A single turn carries every row of the set below to another of its rows. Some are shown first; where does it send the rows asked next?
bam: [-28  13   2  17  15  -6  -5  -4   9  -1  16  18  34 -28  -8  -6 -21 -14
   1   1 -11 -43 -13  -4]
zaka: [ 11 -26 -14 -12  43  25  17  -2 -12  47   8   2  -1 -14  18  12 -11   5
  -4   2   9  -6   0 -28]
vel: [-10  -4 -13  -8  -4   6 -12   9  45  -9   2   1   6  23   8  24 -36 -23
   4 -20   4  24 -23  -2]
mamel: [ -2  15  32  16 -12  -9  -3  19  -1   6   9 -33  33  -3  27  -5  13  -2
  24  16  -7  -7  -2   1]
pusof: [  3 -21  -4  22  -9   1 -25   5  -8  24   6 -18  -3 -10 -25  11  15  18
  49 -15  19   6  22  -6]
gora: [-27   9  15  32  -3  -9  -6  -6  18   2   3  19  27 -21 -20  -4 -22   1
 -13   0  16 -26  -6 -11]
Kol: [-15  -6 -15 -12  35  14 -19  -8  15  27 -21 -36 -10  -2  17 -27 -26  12
 -13 -23   8  14 -12 -12]
Dato: [  5 -27  -6  16  -5  12 -23  -1  -2   6   6 -12 -10 -24 -22   6   3  31
  31  10  20   8  24 -25]
vamo: [  9 -35  -2  -2 -16   7 -17  -7   5   5  17  -2 -10 -10 -32   7  18  12
  35   5  12   7  23 -15]
zaz: [ 15 -15 -15   9  21  27   0  12  -8  49  -6   6 -20 -11  16  36   4   5
   5  -4  11  13  -7 -30]
tib: [ 16   4 -21 -13  -9  -8  -4   5 -19  21  20  -4  16 -33  14 -33  24 -15
   3 -21   9  25  32  25]
Vuva: [ 22  21 -27 -26  -5  -8  -3   6   0   0  -1   5  -5 -21  28 -40 -16 -34
   4 -23  -1  19  -4  20]
rak: [ 16 -24 -24  -3  42  25   1  14 -13  41 -10   2 -12  -5  12  25   3   6
   0  12  14  10   5 -16]
Gud: [-13 -22 -26   0  -3   8 -10  21  47 -14  17   6  10  20  13  -6 -29 -14
  22  -8  -1  17 -21 -11]
ropiz: [  4  -2 -42 -13 -17 -19 -13  23  16   2   4  13   6 -21  -5  -8  -2 -25
  -8 -20   7  -9   7  53]
gezuk: [ 25 -24 -41  -8 -12  -9  16  30 -16  22  -4   5 -20 -11   9 -15   0 -14
   5 -35  12   0  22  22]
Dege: [ 25  -5 -13  -3  -4 -13   1  -2 -24  23  18   8  15 -13  23 -30  18  -7
   8 -28  15  19  37  22]
losol: [  9 -24 -19  14  25  23   2  25  -4  58  -5  11  -4 -13  23  11  -2   9
   7  12   8 -16 -13 -24]
teb: [  3  20  41  13 -12 -11  -9  15 -14   4  12 -15  35  -7   8  21  15 -13
  10   3  11   5   0  -4]
meseb: [ 25   7 -45  -8   7  -4 -12   0   2  11  -5   5 -27 -26  47 -10  -3  -1
 -16 -37 -12  -6   6  11]
Lavu: [-10  -8 -17   8   0   3  -4  14  48 -30  16   5  13  11  16  13 -34  -7
   2   0  10  19 -17 -18]
lar: [ -4  -4  10 -27   4  16 -19 -20  25  29 -12 -43  -9  -7  22 -18 -15   9
 -17 -12  -1  11 -13 -15]
fef: [ -2   1  -8  -6  17  11 -35  -6  18  38 -18 -35  -4 -10  18 -17 -29   6
  -4 -29   8  17 -25 -23]
defi: [  6 -19  -7  14  12   2 -23   3 -19   5   0 -18  -7 -15 -28  -2  20  19
  44   5  16   1  27  -3]
tamoz: [ -9 -16 -25 -11   4   0   1  13  41 -36  21  -6  -6  11   3  12 -23 -15
  -3 -13 -11   0 -23 -13]
lik: [  3   6 -26  -4 -12 -21 -11  17  13  -3   7  22  -1  -8   4 -11   2 -14
  -9 -15  16  -5  -6  63]
kog: [-15  -4  -4  -2   5  12 -18 -10  32  22 -22 -43  -9  -5   9 -18 -33  18
 -19  -9  10  16 -15 -15]
kule: [ 22 -21 -42   5 -14  -3   6  23 -18  30 -15   5 -23  -6   8 -16   7  -6
  -5 -31  -6  11  23  19]
mamud: [ 17  20 -31 -21  -7  -5 -21  -2   3   3  -9  18   7 -17  23 -33 -27 -29
  -1 -18 -12  17   0  29]
Seg: [-10  21 -14  -7  -9  -2  12  17 -23   2  14  17  -4 -35  36  -4   4  -6
   1 -18  12 -16  17  43]
zut: [  9  12  30  28 -10 -11   6  17   2   3   3 -32  24  -2  13  17  12   4
  15  28  12   2   6   0]
Zuzo: [-11 -10 -14  -9  16   9   0  -4  22  33 -12 -52  -1   3   7 -35 -24  -1
  -9 -15 -13  15 -18  -9]
val: [-13  -6 -22  -8  15   2  -2  10  40 -25   6  -4  10  26  11   7 -28 -22
 -11 -15  -2  24 -13  -7]
Nur: [-42  21   6  33   0  -6 -18   3  19  -1  14  23  17 -18  -9   5 -10  -3
  -3 -23  11 -22 -24  -1]
gami: [-36  15  -1  30  13 -15  -6   1  15 -18   5  18  20 -10 -17 -10 -14 -10
  -9 -19   3 -31 -10  -1]
dodez: [-13  12 -11  -4 -13  -3  -8  24 -32  -4  16  18   8 -30  33  -4  10   6
  -8 -17   7  -5  24  40]
varal: [-28   1  14  13  -2  -3  -1  -5  21   8  10  29  13 -18 -13   4  -9  -6
 -27  -7   5 -41 -15  -7]
Gili: [  6  10  32   0  -1 -10  12   6  -6   5  12 -35  22  -2  -9   2  20 -13
  16  27   2  -3  -3  19]
Kesaz: [  4  22  28  18   5 -14   3  11 -13  -9   3 -19  30  -3   4  17  23 -13
   8  19  -3  -6  12   6]
Gez: [ 21 -20 -16  13  29  21   6  10   5  48 -11   4   0  -7  21  19 -17   8
  -2  18  23   7  -8 -30]
Fav: [  7   9 -49  -8   2   5   0  -1   3  25  -3   1 -17 -37  41  -7   0  -7
 -19 -33 -14  -8  19  17]
vop: [ -5 -38 -21   2   6  12 -16  20 -11   4  22 -20  -9 -19 -21   5  16  25
  34   8   8  -2  17  -6]

meseb turns into kule
Gili turns into bam
losol turns into vamo
And these:
zaz turns into pusof
Dato turns into zut
defi turns into Kesaz
gezuk turns into tib

